In the data rows, the value 128 means zero.
Some points, each followed by its number:
[138 142 213 120 121 102 151 215 107   0 129 151  72  82  59 114 100 137 122 121 135 134 140 195 147 184 106 132 221 151 167  88 112  85 133 175  72 172 131 107 123 138 113 179 121 163 110  93 139 148 131 109 146 146 170 171 119  19 166 147  87 100  85 128] 0
[ 92  57  83 172 109 122 113  63 151 141   0  97 183 131 148 140 154  73 123 128 169 104 141   0 133  91 144 106  87 106 102 121 153 112  84  94 116   0 117 200 133 109 160  72 119 121 159 156 124 110 141 181  54 112  92 110 145 184 100 107 230 108 165 160] 1
[160 128 164 141 118 157 125 203 112  69 198 114 110 124  58 127  89 167 110 129 112 132 113 161 101 116 111 154 114 110 133  95 131 184 141 161  92 166 150 168 143  88 133 159 149  61 125  85 117 141 125 111 168 164  88 140 131 127 144 135  93 107 152 170] 2
[211 164 166 130 214 152 149 182 105 141 126 193  84 109  79  82  94 132 120 125 111 167 119 152  92 168 102 139 174 167 192 126 106 117 180 171 118 160 162 101 167 180 105 193 143 194  91 107 130 148 101 111 141 112 177 138 111 126 149 160  92  91  96  64] 3
[204  99  81 187 130 123 111  43 255 230  83  97 170 159 162 114 141 105 178  67 122 109 102  87  61   2 255 170  88 104 213 255 176 184 208  96 255  55 215 160  30 108 123  38 153 126 156 237  60 148 133 159  75  63 125 114 137 142  99 176 251  42 138 146] 4
[145 140  77 163  11  65 111  74 118 193 124  94 168 159 165 255 143 112 120 133 227 112 142 170 182 125 115 154  87 109 148 101 132 182 134  97 101 129 124 168 125   0 232 135 124   0 145 110 135  41 255 129 120 124   0 118 191 202 100 131 143 145 168 110] 5
[ 89 148  99 138 129 138 127 170 117 127 155 111 142 134 136  88 167 133 130 140 113 140 140 137 127 150 140 118 106 143 100 132 128 132 127 134 124 201 131 158 109 190 103 192 128 232 104 109 144 110  96 108 152 130 129 121 111  61 130 122  87 131 146 145] 6
[150 152 230  89  89 139 139 183 101  31 164 151  79  49  28 128 109 134 112 138 113 137 131 136 116 157  99 154 212 138 183  87 110 121 171 186 102 176 192 113 174 164 121 132 147 152 135  96 182 139 114 110 127 135 135 166 114  58 157 140  95 106 124  71] 7
[112 144  81 196  15  65 111 129 117 168 156  95 143 138 165 255 150 123  98 124 229 108 146 139 118 133  96 146  82 111 142  86 126 142 143  92 101 113 143 154 120   0 255 111 120   0 180 105 142  43 255 125 102 156   0 113 189 174 103 131 134  70 123 188] 8
[ 89 131 210  30 121 150 188 154 119  19 180 249   0 105  31  87  28 135 116 104 109 194 100 192 140 147 114  90 176 172 110 117 116  34  98 186  99 153  94  12 183 180 101 174 112 144  56 110 158 166  99 115 131 141 219 150 113  27 172 111  92 168  89   1] 9
[101 147 102 126 120 123 128  93 121 117 157 110 160 152 150 125 182 145 136 124 135 125 118 178 118 153 106 101 114 121 134 141 110 145 105 117 128 137 105 169 115 115 149 154 118  74 169 143 122 137 141 112 157 139 126 128 125 100 124 113  91  93 153 149] 10
[ 77 124  86 162 178 123 119 105 143 193  68  92 187 130 209  81 146 120 137 114 106 105 123  73 120 131 154 106  91 111 116 169 150 163 114  97 155 104 102 198  72 149 109 146 123 172 145 137 129 141  99 139 103 129  95 107 118 204 102 113 192 160 127 186] 11
[ 93 157 215  87 170 152 144 158  89  48  88 195  57 129  75  95  95 149 124 174 108 143 115 176 155 176  83  98 171 147  99  88 110  88  86 211  75 173  87  83 174 153 100 113 110 167 114 101 140 164 106 110 105 144 160 134 116  37 150 108  90 175 115  25] 12
[103 132 180 103 146 125 136 111 123  62 142 164  62 130 117  84  72 117 119 127 107 159 129 168 155 128 111  89 158 134  97  96 119  66  93 142  88 121 109  70 149 149  98 136 118 175  95 124 158 165 102 112 153  88 184 136 121 107 145 122  93 183 118  20] 13
[ 97 124  84 150 155 123 115 165 142 194 185 103 183 153 199  81 180  94 125 117 109 108 132 156 137  55 172 107  95 108 112 145 122 155  98  95 126 158 110 121 102 193 101 132 119 132 139 100  98 152  98 138 146 158 131 119 111 135  99 124 125 161 122 164] 14
[202 135 122 106  77  95 115 134 113 125 238  96 153 152 144 192 177 129 116  64 146 107  79 192  74 131 107 162 127 110 193 122 117 192 202 109 118 142 203 125 138 110 122 162 132 113 168  95 122 105 153 114 124 160  74 121 122 171 123 173 109  82 148 188] 15
[100 175 113 116  55 149 115 124 104 126 166  93 156 151 166 206 153 139 113 186 140 106 134 215 134 175 104 118 105 111  86  88 116 163  90 123 102 194  94 211 184  85 148 145 132  83 175  92 135 108 164 113 139 120  59 114 141 157 115 120 101 157 136 205] 16
[158 117 220  10 176 144 153 163 102  34 150 173  52  68  58  84  72 144 119  91 112 162  93 123  92 130 111 161 255 173 162 120 123  86 178 178 102  67 195  49 162 138 120 186 151 184  72 116 129 151  95 109 122 135 115 162 112   0 170 157  91  94 128  80] 17
[ 67 152 154  99 158 158 128 180 117 113 197 156  81 156 166  85 135 147 118 125 110 135 153 192 159 154 108 105 144 152 108 136 112 108 103 163 106 167  97 142 140 165  98 124 123 111 103  97 147 115 100 110 110 138 165 123 111  93 143 106  84 146 117  92] 18
[ 91 127 113  92 174 148 132 155 105 103 232 138  78 142  93  84 130 164 129 148 109 128  99 157 183 150 115  97 106 135 116 113 106 127 106 137 118 179 120 158 122 130  99 164 122 140  89 132 149 147 106 108 170 142 123 119 110 166 131 128  91 152 141 125] 19
[ 94 132  90 113  82 107 114 150 118 181 105  99 155 184 162 233 156 107 120 122 143 106  99 167 127 177 106  83  87 106  99 106 126 137 104 108 106  85  98 153 162  35 179 106 116  91 181 146 149 103 157 139 149 123  64 111 165 139 111 109 113 179 149 131] 20
[255 103  88 172 162 119 113 108 230 131  71 100 159 163 186 133 194 118 164  59 132 109  74  59  15  33 236 255  90 102 244 255 153 135 231  92 255 144 255 134  46 127 136  98 145 113 144 227  52 131 119 126  99  66 148 111 141 137 103 211 162  31 134 172] 21
[ 86 130 169  91 105 133 144 169 109  88 165 158 116  95 100  84 115 156 108 114 112 151 139 174 106 157  93 117 158 133  95  87 129  91  98 135  85 168  85  75 113 210  96 145 123 164 104 119 133 174  96 110 128 154 186 139 110  62 121 119 100 152  97 101] 22
[ 96 107  82 129  34  83 110  72 131 150  33  95 149 150 132 236 173  86 109 114 227 109 126  27 189 119 135 104  88 115  93 117 121 137  92  89 127  39  97 164 110   0 229  97 105   0 188 124 121  74 207 136  82 120   0 113 194 149 102 111 178 168 111 234] 23
Which three points above are nearest to each new point by angle, seen from the average point of the numbered points? Their numbers follow each, nearest first.
[210 125 153  94 121 118 115 122 116 134 129 100 165 147  94 191 147 106 113  83 120 110 108 126  39 144  96 138  93 111 189 124 120 174 184 123 110 160 148 201  93 104 142 169 144 105 162 121 100 120 134 123 122 130  96 125 146 133 121 153 105  89 137 213] 15 21 2
[127 127 105 110 122 115 125 137 126 202 191 102 138 167 145 156 166 117 131 149 134 114 127 138  95 133 111 121 101 119 118 146 118 139 104 120 110 153 105 146 118 128 119 159 124 131 154 154 124 135 151 110 159 112  47 130 138 135 148 123 105 160 128 194] 16 20 14
[ 66 203 102 156  82 120 115 134  93 167 106  92 150 137 227 172 188 160 102 181 151 111 157 146 154 165  98  88  98 111  94  82 108 144  78 118  77 233  82 148 149 129 205 125 111  62 181 107 141  74 152 110 168 142  28 114 176 195 134  97 103 162 134 184] 16 20 8
[168 138 162  86 149 151 145 159  90  69 121 179  66 132 111  89  63 161 130 111 108 160 139 147 143 140 125 170 173 136 147 118 109  79 165 172  98 168 180  76 107 190  98 185 144 164 107 102 128 140  99 111 131 181 225 121 110 166 150 134  92 103 105  78] 3 9 17
[118 129  79 106 151 140 108 141 150 165 130 106 158 158 112  84 160 157 158 167 108 108 151  77 209  95 146 101  85 108 108 170 147 184 116  94 163  86 123 188 140 143 102 120 130 168 120 178 127 137  94 133 148 113 193 116 110  86 106 103 138 121 154 164] 11 14 6
[ 77 125 190  83 159 111 161 100  89   0 196 202  56  75  43  88  91 121 108 105 107 183 180 184 171 142  87 103 194 156  91  82 116  74  89 198  61 191  77  57 172 157 100 122 112 162  79  94 165 111 101 108 134 169 193 139 116  31 154 100  92 148 102  38] 9 12 13
[ 96  39  85 165  84 103 110   0 135 169  16  94 171 217 188 120 197  80 137 130 161 105 137   0 176 128 167  95  88 110 117 139 141 139  90  96 161   0 104 185 118  78 145  37 115  71 150 152 136  93 138 202  75  94  71 112 139 137  92 107 236 105 140 208] 1 23 11
[ 76 140 111 143 166 165 128 122 127 135 190 150 139  98 101  80 119 163 141 167 108 122 144 167 150 153 122  93 119 138  92 109 117 132  96 149 145 131  85  82 176 126 101 130 121 216 126 100 133 141 101 109 162 152 144 125 116 176 112 102  88 161 110 133] 19 18 13
[107  44  85 119 128 114 115  92 141 151   3 100 203 178 139 145 137  90 150 200 141 106 151  19 118 104 150 118  84 106 113 148 127 156 109  91 155   0 104 143 145 103 155  74 119  89 188 145 120 116 146 195  77 124 128 112 145 136 103 113 211 162 156 150] 1 23 11
[ 65 168 245  40 131 148 123 137  77  27 163 155  69  86  82  82  72 164  99 171 109 157 158 154 191 186  80  86 196 168  95  66 103  76  80 227  54 135  85  58 162 181 102 163 112 200  79  83 161 136 102 108 122 155 165 151 111  58 173  99  93 135 103  79] 12 9 22
[124  90  87 162 114 113 118  81 179 168 100  96 202 148 162 147 135 128 168 130 134 104 148 113 104  36 167 119  91 109 160 199 140 142 132  92 225 107 135 183  62  93 146  43 119 187 148 254  66 158 160 135  94  80  98 118 127 190 106 146 197 161 111 134] 4 11 21
[ 96 118 128 152 172 132 120 145 106  91 100 143 153  95 143  85 122 103 131 139 113 117 117 207 114 146 125 102 150 132 132 151 121  93 134 107 151 153 117 133 109 197  98 156 115 118 111 109 113 165  98 108 155 123 196 138 114 149 138 125  93 145 148 118] 22 13 18
[ 98  43  82 146 119 120 111  26 115 193  13  96 145 135 163 185 146  65 121 120 142 110 137   0 134 109 158  88  94 109 113 154 120 175 117  91 148   3 105 170 122  97 168  48 111 106 130 126 112 116 144 211  51 115  97 112 148 209 103 104 253 165 137 204] 1 23 11
[ 81 185 113 183  87 128 114 184  88 161 187  96 134 142 121 155 177 198 117 197 155 107 108 169 174 135  86  95 133 109  94  98 111 135  82 115  99 142  84 156 175  86 165 162 119  88 174 119 155 110 143 108 161 124 115 126 164  91 129 110  88 156 141 117] 16 20 10
[177 141 159 161 135 147 171 176  97  52 195 175 121  89  97  78  78 132 119  75 116 155 121 190  93  75 131 172 123 124 130 105 128 112 202 201  93 191 186  95 118 183  99 122 138 180 104 127 155 126  95 110 168 129 215 126 109 166 153 163  94  85 112 123] 3 7 0
[148 153 156  46 148 144 170 103 120  31 223 199  28 105  91  86  48 145 108 128 110 190 111 111 127 178 116 142 203 156 181  83 122  85 181 180  91 179 180  35 140 125 102 158 150 137  70 102 149 149 103 112 198 164 198 150 115  53 167 144  95 110  96  20] 9 17 7
[ 78 171 162  81 142 156 121 155 119 105 129 143  84 100  74 100 124 132 109 163 119 125 130 139 166 164  92  98 170 131 101  98 125 130 101 155  87 195 100  98 148 150 120 146 124 117 108  89 163 168 117 112 148 117 150 151 120  25 172 111  92 143 144 103] 12 22 9
[154 101  94 118 146 124 120 139 108 232 106 143 170 213 210  88 116 148 146 111 108 127 127 164 109 137 126 134  84 105 149 129 111 159 153  95 121 116 145 145 142 145  97 138 137 194 127 104 163 171 106 122 103 166 182 107 108 199  97 140 135 139 147 105] 11 14 4
[157 131  88 154 127 162 133 165 114 133 177 130 129 141 147  82 150 143 132 102 111 126 148 156  85 119 104 125  89 142 162 103 108 111 143  95 139 137 138 133 108 176 101 161 139 120 124 112 142 145 100 114 164 150 203 111 115 245 113 114 112 127 138 109] 14 19 3
[ 96  76  80 181  94 100 117  31 138 167  11  94 122 188 200 255 121 104 147 198 191 108 115  55 219 119 142 109  86 107  96 139 126 187  93  92 146  51  99 118 143  37 186 121 114  14 123 153 134  89 202 183  77 123  11 111 170 190 105 121 234 160 126 127] 23 5 1
[142 143 123 112 119 149 128 184 139 130 102 101 221  85 150 144 126 125 130 147 108 113 135 162 154  98 127 104 111 119 111  93 126 136 113 103 116 159 112 175 132  91 125 198 132 115 148 119 132 127 140 115 166 118 117 112 139  91 113 120  89 138  96 128] 16 14 6
[177 133 171 109 121 156 163 133  99  94 133 193  23 140  54  83  46 148 119 106 110 175 122 159 114 122  91 158 164 186 111  87 130  48 157 156  93 138 142  28 149 124  99 153 139 114  57 112 138 163 100 108 137 134 208 163 116  52 154 125  92 150 104  34] 9 13 17
[174 145 156  77 158 163 156 110 100  91 213 155  35 114  84  80  77 152 122 114 105 155 144 191  66 143  74 160 153 168 170  81 132  78 163 171 119 190 143  69 133 178  99 143 141 197  78 114 125 111  95 109 139 153 176 132 117 113 167 124  93  71 118  54] 3 9 17
[122 150 114  64 120 138 118 177  93 157 170  97 119  93 147 153 155 163 104  97 147 109 159 193 182 178  82 132 161 115 108  77 116 164 133 114  75 158  88 129 128  64 107 189 129 120 126  90 160 121 142 114 126 145  99 146 128 124 130 135  95 124 149  97] 16 19 18
[100 120 121 122 146 150 130 201 116 122 112 140 140 142 162  80  88 119 133 139 110 170 146 173 103 115 117 100 135 126 101 130 114 121  76 124 123 154 114 137 169 152  96 103 112 147 120 109 130 163 101 107 151  99 159 130 114 154 126 114  89 144 133 141] 18 13 22
[120 128  88 176 133 152 116  96 146 201 112 101 143 150 195  86 120 103 142 154 107 111 165 127 106 113 157 128  89 107 125 180 134 142 130  85 168 179 109 186 133 160  98 135 123 156 125 142 121 144 105 135 108 122 185 113 111 133 103 122 112 142 178 137] 11 14 4
[ 81 142 171  82 167 173 167 148 104  86 223 167  62 117  84  82  58 168 138 133 111 130 135 160 170 187 109  82 144 174 101 100 114  81  98 154  84 146 111  54 143 150 101 152 105 227 102 106 139 139  99 110 136 121 182 141 115  43 129 108  88 106 107  68] 9 13 12
[142  73  86 181 128  83 115 122 208 175  78  94 172 111 135 159 139 103 150 140 130 107 147  85 173  61 212 175  88 110 117 208 165 166 133  94 240  57 126 159  60 153 159 108 154 118 141 154  94 104 135 167  87  76 116 111 147 210 104 140 169 152 140 120] 4 1 11
